One vector is turned by the same rotation once a step. Each row is the vector after some number of steps, and that number follows the row.
The counts run from 0 to 685.
[  3  24  23 -11  13 -22  13 -10   4  -4   5 -13   4 -34  -5   9 -11  13
 -12   2  15 -12  -2  -6  10  14   4  11 -14  25 -15   6]  107
[-18  20   1 -18   0 -16   7   0  13 -12   8 -15   2 -15  -4   3   4   2
 -12  -9   1   2 -28  -3   1   4  26  -1 -15  34   3  25]  416
[ -4  16  -3 -30   2   1  13   8 -11   5  -1  24  -3   7  31  -7   0  -3
  -1   2   9   4  17 -16 -10  -2  -9 -11  28 -28   1   7]  195
[ -5  11 -11  23  -7  -9   4  15  13 -11 -13  23  13  -1  12   5  14   2
  -2   2  10   6 -28 -12 -13  31  12  23 -11   2  14  -1]  32
[  2 -15 -14  10 -23  15  12 -13  23   3 -21  11   0   2  -1   8   3  -3
   1  -1  19 -10   9  -5   7   4  19   8  26  17  34  -1]  19
[  4  28  18 -17  29 -12  -1   0  11   3  -2 -18  -1 -13  -6  25 -26  23
  -3 -10  13   4  13  12   0 -12   8   7  -4   1 -12   1]  299
[-10  12  15 -24 -14   7  -6   3 -26  -1  14   7   7 -18   0  -1  10   3
  -9  -2 -21 -13 -11 -24   0 -13 -37  -9   7   1 -12 -16]  580
[-21  -5   0   7  -1  12   7  16  -8   5  -3  -5  31  15   3  17  17  12
  -8   0   3 -15  27 -17 -26  10  -7  15  17  23   7   1]  380
[ -5  11   9 -18  -7 -10  14   1   8  -3  14 -11  -1 -13  -7  12  23  20
  -3  -6   5  10 -14   3   1 -17  -8  23  -7  24  15  32]  111
[-16  -8 -12   6  -5   7 -13   6   3   3  -9 -15  16  14  -9  22  -3  17
  -3  -9 -15 -18  -2  12   3  12  22 -13 -14  42 -10 -10]  570
[-33   0 -19  -7 -20  11  11  22 -11  10 -10  23  16  28   2  -8  11   2
   0   3  -7  -7  -2 -25 -11   6   5 -11   0  -1  -6   7]  58
[ 12  -6  -7  -9 -16   4   2   1 -22  -6   6  19  -1  -5  27  -8  13   1
   4  19 -26  -9  -5 -10   8  25 -33  -7  -3  -6 -23 -12]  561
[ 13   2  13 -19  -7  -2   9 -18  -9  -3   2  12   0 -14  31   4   6 -11
 -13   5  11 -19  18 -16   9   7 -11 -15  31  14  15 -10]  215
[-15   0  14 -22  -1  20  -3   5  -9  24   3   1  19   9   8   8   8   4
 -15  -2  -1 -13  10  -9 -19  19  -6  -4  31  28  13  -2]  382
[-30   3  -5 -14 -20  17   2   8 -10  -2  -3   4  12   4  -3  -5   5 -15
 -10 -10  -5 -17  -4 -31 -13 -16   9 -25  23  10  13  -1]  385
[  4  11  11 -24  12   0  -7 -10 -10  -7  10 -20  -9 -18  -3  13 -21  10
   2  -5 -13 -13  16   0   9 -31 -19 -20   8   2 -22 -14]  600
[ 17  27   8  -2   8 -22  -3   9  -5  -1  -8  32   7  -5  34  12   2  11
  -9   0  12  11 -10  -3   3  25  -6   6  -5 -11  -4 -16]  29
[ -9  22  12 -11   7  -7 -10  13  -8 -13  16 -12   5 -26  -8  11   5  15
  -4 -11 -18   1 -20 -10 -14 -21 -28  12  -8  -6 -11  -2]  278
[ 18 -13  -2  -1  -2   8   4 -11  26  16 -13   5  -3   1  11  14  -2   6
   0   5  19  -2  10  18   3  34  14  17  23  16  23   2]  17
[-27  -5 -19   0  -1  14  10  15  10   2   3 -21   9   6 -20  -3  -4  10
   8  13 -18  -8  -1  -1 -13  19  12  12 -16  12 -28  22]  590
[ -9  24   7 -25  18 -21   0  13 -17 -19  18 -10   1  -8  21   5   0   7
  -5  -6 -17   1  -6  -7  -7 -11 -12 -13 -11   0 -26   9]  86
[ -8   7 -11   5 -12   0   2   4  -8 -10  -4   8  -1 -10  -4 -14  -9  -1
   4  15 -24 -15 -19 -16  14  15  -6 -13 -29  -6 -37 -11]  256
[ 13   7  -5 -32  -2   3   0  -7  10 -10   6   5 -31 -18  16  -1 -12  -6
  10  -2 -10  14  -7  10  11 -22 -13  -5  18 -29   3   9]  311
[-14 -15  -7 -12 -17  29   3 -12   6   1   2 -24  -7 -17 -24  -9 -14 -11
   5   4 -18 -27   7 -11   6 -10   4 -11  18  13 -10  -1]  596
[  4   6 -15  11  -4  -1  -8   9  32  -6 -12   6  -5  -7   5  11  -2   1
   0 -10   2  14 -40  14  -2  24  23  17  -6   3  21  -3]  339
[ -8   7 -15  38  10   0  -5  21   3 -13 -19   0  20   5   8  25  -5  12
   2  -2   4 -11  18 -12 -15  11  -3  13   3  -7  -4 -26]  681
[  3  -6  -4 -22 -12   2  17   2   0  10  10  13   2   6  27  -6  23   6
  -3  17  -5   7 -11   7   0  41  -3   6  -1  24   3  23]  228
[-16  -9 -28  -5 -14  30  -3  17  12  -1  -8   7  -8  12   2  -3  -3  -8
  15  -8 -17   8  -5  -4 -16 -17  -1  -3  26 -29  17   5]  174
[  3  -7 -20  21 -13   9  -2  -3  -4  -6 -22  18   5   5  17  -3 -15  -8
   1  10  -4 -24  11 -15  11  23   9 -19   8  -5 -16 -33]  44
[-14  -2 -14 -19 -24   5   7   4  -7  14 -10  30  -3  17  12 -13   1  -3
  -1   6 -15  -6 -16  -7  16  19  14 -27  -7   7 -11   7]  557
[ 23  -1   5   2  -9   9  -6 -12  -1   8 -14  23   1  -9  23  10  -9   1
  -2   8   5 -15  16  -4  13  20 -21  -2  22  -5   5 -36]  350
[ -9   0  -7 -32 -21   5  -2   3  -8  18  -1  28  -1  21  17  -6   7   3
  -5   1 -13  -2 -15   2  13  18   7 -27  -3  16  -4   8]  556
[ -8 -12 -29   6  -9  26   3   7   7   1 -14   4 -11   5  -8  -1 -17   2
  21   7 -12  -5  22  -6  -2 -15  -8   0  13 -40 -11  -4]  482
